Each row is where one point has got to under a steady rotation. How many ticks took it there?
The counts run from 0 to 594.
[110 174 111 132 153  95 137 138 163 117 175 162 193 103 103 128 125 179
  89 124 135 127 111 147 154 108 134 142 157 114 152 115 166 121 110 159
 138]  296
[145 117  91 160 126  85 109 145 113 146 100 115 136 110 115 133 145 172
 113  71 178 128 141 102 118  65 114  91 152 121 172 122 148 140 117 157
 122]  84
[114 128 143 128 123  95 148 161 138 162 127  78  93 164 144 132 150 134
  86 145 140 138  91 150 118 155 115 146 112 140  88  87 145 138 102 171
  73]  411
[124 164 108 174 204 115 136  95 123 135 144 131 140 128 136 110 121 171
 108  94 123 100 105 136 100 112 126 117 153 153 154 107 134 182 126 159
 155]  95
[135 148  93 126 142 117 171 136 136 148 179 153 149 127 112 124 120 166
 110 150 115 158 105 136 141 123 144 190 100 126  84 133 118 145  78 183
  90]  451
[110 138 101 135 173 146 112 146 117 172 134  99 114  85 171  95 116 135
 114  62 192 155 112 143 113 133 122 117 117 123 143 157 134 127  98 180
 129]  357
[102 116 115 128 178 120 115 120 101 152 113  88 101 127 140 173 119 149
 110 149 115 132  79 131  69 134 132  81 108 148 112  67 149 126 127 130
  94]  380
[ 93 109  74 120 159  88 104 126  75 120 153 112 143  93 140 188 126 193
 136 132 155 119 113 136 116 127  97 108 157 122 148 121 142 111 122 127
  97]  579
[105 144 152 175 171 116 128 127  61 152 116  80 120 107 132 150 106 171
 127  77 147 102  94 158  98 121 128 115  89 140 127 109  96 138 130 149
 119]  364
[125 131  80 118 116 122 160 135 103 156 144  85  90 123 146 109  94 137
 111 144 135 201 106 103 100 159 169 107  93 133 135 149 125 136 102 137
  95]  197
[113 144 110 128 123  94 140 144 117 111 133  91 106 142 168 155 118 182
 126 136 109 143 116 167  89 141 165 101  76 138  86  93  92 119 113 152
  96]  180
[110 170 134 139 101  73 146 103 125 131 178 164 128 151 102 154 129 196
  87 123 121 130 156 139 142 104 132 129  92 115 108 107 124 128  95 128
  85]  26
[102 132  78 150 149  84  88  93 100 132 171 158 162 100 119 107 141 140
 115 125 158 157 136 167 135 128  75 108 127 161 128 152 165 138  93 135
 117]  309
[ 88 162  80 147 133  83 118 139 137  86 106 121 147 123 172 112 152 168
  75 108 143 147 123 150  75  97 123  89 129 122 135 130 142 102 116 143
 140]  337
[122 140 128 147 175  87  74 114  80 134 113 103 158 104  89 139 132 138
 107  92 171 124 124 117  96 107 118 124  87 127 159 109 156 106 123 161
  80]  116
[125 132 144 154 171 107 123 109 117 136 127  82 115 132 119 150 100 155
 127 107 149 108  97 147 121 151 140  75 127 183 144  65 131 161 142 169
 113]  131
[126 186 132 169 145 118 136 106 113 144 163 161 164 144 110 117 143 179
  78 105 124 136 105 168 127  72  98 147 142 122 129 146 151 151 109 149
 139]  63
[ 94 115 111 138 183 118 117 127 125 148 128  98  93 142 169 155 152 148
 103 140 143 133  84 122  74 126 101 107 134 146 104  79 148 112 120 156
  91]  378
[128 183 109 183 136  80 154 129 114 114 158 144 162 131  74 113 121 174
  98 130  88 152 130  98  92  89 150 130  98 133 119 133 129 130 120 133
 139]  491
[150 140  98 161 125  85 114 138 109 146  77 100 124  99 121 125 134 171
 125  66 150 126 137 117 104  93 150  67 129 127 167 124 132 165 120 122
 145]  86
[104 125  74 134 109 117 148  98 118 142 167 169 127 109  97 134  97 163
  87 135 151 155 126 102 151 101 127  95 150 134 164 133 155 159  93 130
 102]  43
[116 163 126 119 194 133 109 138 125 146 123  97 114 174 186 132 158 171
  82  83 143 143 103 157  64 130 134 107 128 123 117  93 138 125 115 141
 133]  373
[151 139  95 144 161 108 162 129 105 166 163 119  94 124  89 147 117 184
 147 120 117 136 150  45 118 117 152 128 121 133 139 128 113 168 107 130
  90]  238
[146 151 113 136 132 100 153 134 106 132 172 127 161 140  88 150 133 174
 115 144 117 164 113 116 122  89 132 184  99 122 104 136 124 117  98 167
  76]  455
[ 94 159 168 147 166 107 116 120 125 137 183 129 137 132 135 157 131 177
 107 116 161 114 109 173 151 134  72 112 165 144 131 104 152 116 130 152
 129]  562
[110 122  75 179 185  90 125 118 119 148 122 140 131 120 143  96 134 159
 111 103 144 101 119 148 112 132 104 106 165 164 127 110 127 193 117 150
 166]  93
[168 166  99 111 108 102 137 115 155 160 176 133 126 158 154 152 171 188
 119 135 117 163 145 132 119 114 123 104 150 116 134 143 172 143  90 123
  95]  34
[135 158 134 116 104 107 164 175 137 190 168 120 122 120 120 133 120 178
 118 115 136 136 134 162 177 166 132 134 132 111 123 148 140 157  83 118
 135]  16
[144 138 117 127 124 118 188 131 110 120 165  85 108 185  97 129 111 180
 101 142 144 145 101 109 150 129 135 156 175 139 160 124 123 158 112 174
 106]  439
[109 157 130 192 149  52 122 130 163 136 147 129 117 120 130 123 147 171
 122  94 146 100 165  98 126 123 112 102 126 173 111 103 118 137 108 151
 136]  521
[131 153 143 131 108 113 150 138 130 161 154 123 102 166  92 151 136 158
  75 128 125 187 113  80 102  89 146 111 103 123 118 109 152 115 116 114
 102]  226
[ 92 152 140 115 172 131 147 131  75 122 157 104 103 179 102 109 103 154
  66 100 160 120 110 154 124 159 125 166 113 126 141 125 118 155 112 156
 106]  402
[119 159 139 121 172 131 115 148 111 146 114  99 121 170 166 135 148 168
  89  88 142 143  98 188  75 140 142 102 111 126 104  92 122 132 126 119
 160]  372
[143 190 104 151 118  57 108 122 142 126 135 119 177  82 140 120 151 152
 123 112 103 145 133 153 110 126 127 108  94 117 130 150 180 134 102 142
  95]  303
[101 169  74 132 171 113 106 115 129 115 127 129 148 112 183 110 136 160
 100 110 113 158 107 161  64 126 137  89 116 135 125 138 155 131 113 134
 139]  340
[130 130  99 145 132  71 114 108 118 133 166 169 124 147  70 125 127 163
 104 107 166 131 185 102 150 123 111 104 135 152 143 119 137 157 104 123
 112]  276
[152 140 107 156 144 108 114 126 107 145 117 118 150  99 112 149 131 178
 127  65 166 133 128  98 121  53 135  93 142 122 188 124 146 139 128 140
 118]  83
[129 128  64 142  95 100 133  84 148 151 161 144 109 110 129 148 133 155
 106 154 129 152 135  97 129 109 108  80 145 142 130 121 172 154  89 137
  75]  39
[104 109 111  98 131 112 123 143 102 163 138 132 112 144  98 161 117 152
  94 155 132 150 109 169 125 155 144 135  86 147  71  68 126 129 104 138
  76]  416
